128 stands for zero in the data rows.
Here are some points, each followed by its number:
[145 153 153 174 102 141  66  70 155 138 190 156  96 171 140  73 179 152
  91  92 201 145 169  82 159 159 147 106  79 121 151  75] 0
[168 186 159 156  73 164 123 120 154  74 161  91 163 120 122  73 129 155
 151 110 191 147 103 103 146 159  98  84 111 121 130  78] 1
[159 120 174  88 166 139 142 128  91 101  99 167 144  71 156 162 152  96
 133 121 164 135 120 175 163  68 132 150 131 140 122 107] 2
[ 95 110 156 100 149  93 154 165 135  79 114 141 175 166 152  75 183 186
 130 149  93 115 167  77 126  79 104 130 127  63 130  87] 3
[153 130 170 163 113 150  84  88 153 122 183 132  85 155 163  80 181 122
  93  94 189 125 159  71 164 163 167  96 127 123 142  81] 4
[ 81 111 148 104  70 148  89 163 100  79 140 154  82  74 101 139 183 165
  93 121  89  96 169 100 161  73 128 170 119 144 153 159] 5
[143 107 107 169 167 154 122 135 135  90 179 113  88  84 102 162 114 153
  92 152 167  92 133 101 131  90 159 155  97 154  76 142] 6
[173 108 116  94 163 165 166  98 114 163 106  84  83 171 192 167 104  95
  77  88 125 170 107 102 148 149 103 100 177 106 170 176] 7
[ 81 132  75 117 113 176 123 161 106 170 144 114 137 168  98 139 131 187
 169 162 134  90 120 145 115  94 117  85  95 141  88 144] 8
[133 128 116 186 116 110 158  77 127 168 164 168 152 125 103  74  93 106
 128  84 113 140 102 123 164 142 121 172  82 154 146 102] 9
[ 88 129  86  98 131 118 174 104 155 136 102  93 177 176 129 117 184 128
 168  71  96  67 146  82 129 149 118 157 144 140 118 154] 10
[ 86 157  67 129 137 187 173 155 121 150 115  99 144 162 105  78 139 188
  95 160 100  67  96 109 110  84 131  91  78  83 148  87] 11
[ 94 107 171  89  79 191 154 162  75  76 151 116 151 111 112 162 151 103
  92 142  99 105 156 158 152  77 132 124  91 129 125  79] 12
[173 112 154 100 162 137 107 150 118 119  91 173 183  90 184 138 132  95
 124 169 144 116 129 149 152  69 106 175 105 127 103 126] 13
[ 93 103 137 132  71  80  72 158 145 102 112  95 166 135 103 146 154 126
 158 103 113 161  99  97  99 163 103 151 124  98 157 147] 14
[164 137 116 176  95 117 114 126  84 153 102 173 156  63 121 107  92 136
 104  82 102 117 111 165 130  85 116 179 174 147 153 120] 15
[142 170  77  85  73 113 115 131 117 159 181 120  94  93 104  78 106  99
  89 105 103 124  97 136 147 150 150 139  82 153 122 119] 16
[130 112 126 182 125  95 111  97 156 167 144 129 157 162 112 172 105  85
 116  74 112 147  94 174 172 158  94 162  72 145 161  96] 17
[ 83 120 156 138  90 136  74 164 126 116 116 164 144 177 160  74 171 180
 152  68 168 160 189 152  98 161 187 108 169 156 127 165] 18
[181 119 135  93 164 145 155  94 135 157  93  73  80 171 165 148  92  94
 127  83 128 145 107 117 166 153 105 135 168 138 137 177] 19
[ 87 142 162 176 154 120 132 170 156 167 126 168  78 113  91 159 148 128
 171 167  98 160 109 152 136 161 157  91 170 157 142 125] 20
[173 110 124  82  82 141 166  85 100 162 108  76  82 168 200 143 164  90
  93 133 134 147 100  90 108 141 132 114  97  85 153 118] 21
[170 111 182 175 145  99 119 155 113 156 144 121 123  95 151 132  93 138
 108 168 178 158 109  84 156 116 103 137 110 131 115 172] 22
[ 92 164  71 144 142 170 125 163 118 166 114 111 137 174 100 104 149 188
 169 170 131  68 102 133 112  70 113  95  77 143 128 124] 23
[155 105 115  76 152 109 157 121 154 171 122  86  87 161 180 130  81  86
 106 105 123 156  99 141 167 164 109  99 163 125  84 133] 24
[173 121 124 123 164 126 133 138 152  82 182 167 129 154 105 171 145 124
  88 170 179 119 147 118 136 130 167 149  91 161  72 134] 25
[150 110 163  90 137  97  92 106 143 109  91 176 106 124 123 138 162 137
 167 157 134 128 154 174 159 123 139 179 120 156 149 136] 26
[ 78 105  99 146 164  92  73 158 157 170 171 183  85 139 105  78 178 151
 153 155 109 153 101 139 142 166 158  92 164 149 132 110] 27
[174 125 179 145 174 147 142  73 126 157 158  71  74 142 135 167  83  96
  71 127 113 126  92  85 163 163  98  94 157 126 138  86] 28
[138 126 120 107 124  83  88 158  90  91  94 174 153 111 140 138 112 105
  87 168 101 124 166 159 170 120 119 141 175 129 155 169] 29
[154 152 154 145 145 154 154  63 132 155 166  70  82 121  99 145  81  87
 115 110 139 113  97  97 158 166  99 122 169 155 110  79] 30
[ 95 103  77 164 120 179  74  94  61 147 156  75 112 109 110 123 182 191
 164 162 187  62 168  89  92 148 146 131  80  93 156 159] 31
[129 113 153  97  98 141 130 104 152 103 109 129 168 135 104 170 119 125
 149  85 114 140 127 171 111 155  97 165  76 162 140 124] 32
[ 87 101 102 168 172 106  70 155 134 126 109 174 167 100 131 120 145 109
 164 176 108 150 142 109 125 107 106 134  84 105 101 112] 33
[152 100 136  82 151 112 132 140 124 102  82 172 174 110 170 171 105  92
  98 154 107  89 123 158 152  64 101 176 164 140 132 156] 34
[ 76 166  93 142 125  83 137 128  57 147 143 130 168 151 113  91 100 112
 163 133 180  73 182 166  70  89 150 131  79 134  76  98] 35
[156 144 170 151 171 159 150  73 137 160 172  77  86 145 129 168  80  86
  71 109 127 137  94  77 157 161 105  92 170 128 153  70] 36
[154 166 102 176  81  96 152  82 105 159 125 173 157  85 101  71  85 100
 161  82  97 147 135 138 154 162 154 159  74 124 130  88] 37
[102 129 136  89 103  94 120 166 103  80  94 165 149 162 174 113 174 149
 119 174  98  93 177  79 124  87 170 157 101  75  81 154] 38
[111 104 126  89  73  92  82 167 161 128 119 147 166  91 117 157 150 139
 164 149 126 149 112 101 119 159 109 135  73  96 159 128] 39
[ 82 119  81 100 128 160 159 140 131 141  94 129 153 171 123  72 142 150
  95 158  92  62 130 118  85  84  98  87 146  62 105  82] 40
[170 159 168 181  84 137 123 133 156  84 180  81 171 116 152 107 167 148
 136 143 186 161 117  99 121 164 105 113 135 141 112  83] 41
Which point above is nearest to each new point, looking only along the 3 directions in which the numbered points spread most? Its number follows each.
[175 165 143 103  86 189  88 161 144  87  91  90 121 139 169 154  87 188
 160 146 154 163 114 152 136 149 109 100 149 121 163 139] 6
[132 104 173  98 104 114 127  86 130  81  91 147 171 106 108 169 166 127
 170  92 137 146 162 168 148 109 120 145  84 151 151 135] 26
[ 92 144  92 122 140 188 174 156 138 138  96 119 151 153 104  81 113 156
  88 170 102  63 110 121 116  72 106  79 115  71 126  76] 40
[135 127 116 181 123  86 122  72 123 135 110 133 141 131 106 164  82  86
 147  68 142 157 122 172 143 161 116 184  88 160 165 105] 17
[ 74 112 105 140 176  92 109 164 145 130 125 162 107 122 101 158 154 151
 158 167 105 163 135 149 143 122 136  90 165 124 156 163] 12
[113 190 173  94 142  96 163 165 107 161 172  87 118 152  94 153 100 122
 151 144  92 154 190 167  74 156 139 113 160 111 118 126] 6
[176 127  79  79  82  86 137 168 141 159 156 131 123  71 101 101 107 120
 108 119 136 151 110 172 148 170 107 179 170 156 162  85] 22
[176 112  98 181 101 135 132 149  82 160  99 177 149  88 144  69  84 149
 125  85 111 125  95 167 128  74 101 140 160 149 169 161] 32
[ 75 103  87 151 171  85  92 170 146 118 105 161 140 114 116 167 122 107
 140 159  95 159 134 123 146  89 110 106 135 115 127 146] 12
[ 80 151 126  88  96  92 169  99 161 131  91 175  99  76  98 168 102 108
 123 168 138 148 150 165  65 118 138 135  75  79 153 161] 12
[139 118 122 174 147  90 173  91 107 131 111 125 170 124 129 108  88  95
 100  74 139 132 105 178 140 146 114 161 105 142 152 149] 22
[154 134 145 123 136 127 118  94 147 128 184  78 160 107  99 128 162  94
  76  85 110 154 158 123  93 164 141  98 167 128  62  77] 16
[ 85 204 169  99 154 134 173 162 126  87 119  76 112 125  95 166  96 142
 160 150  92 123 106 164  67 156 169  88 173 117 122 118] 10
[162 108 141  96 154 113  95 111 154 131 101 170  96 118 147 111 151 130
 168 171 129  97 123 172 141 156 146 173 138 156 136  92] 32
[176 105  79 129 155 185 120 128 134 163 109  83 102 137 154  86 107  93
 121 150  92 149 113 161 136 162 104  74 162  62  86 175] 21
[172 107 102 125 173 188 124 139 150 164 119  84  89 154 140  93 104 116
 120 128 114 160 111 154 106 162 103  86 159  66  93 177] 21
[121 112  78 181 135 166 102 117  72 136 162 112 182  87 104 134 114 167
 166 153 178  63 144  80 100  91 205 155 180 124 108 117] 35
[171 105 165 166 160 155  83  79 140 141 178  79 116 158 125 158  87 122
 113 152 181 134  94  75 127 161 129 124 163 157 145  93] 30
[158 105 151  93 170 176 160 161 132  85 105  83 176 166 176  88 129 121
 163 146 140  92  90  73  64 109 132  82 153 158  76 130] 10
[114 133 173 195 175 140 114 163 156 165 124 128  86 156 100 165 139 144
 177 153  98 155  90 145 128 167 133 106 167 156 150 165] 16
[146 102 144 132 172 185 150 150 114  77 114  98 172 162 163  78 102 113
 170  99 136  88  96  78  63 105 165  72 167 156  67  97] 10
[175 132 138 106 111 182  82 161 151  66 106  74 121 157 170 155  92 186
 143 135 130 159 103 141 100 159 126  78 114 132 146 123] 6
[135 141 117 143  78 174 167  98 149 161 156 127 117 175 121 156 116 138
  92  64 172 138 178  84  85 148 194  95 100 124  63  80] 1
[173 133  93 145 118 188 129 138 143 167 111  81 126 131 172  76 174  95
 148 167 118 131 132 147 137 161 136  95 158  58  86 158] 10
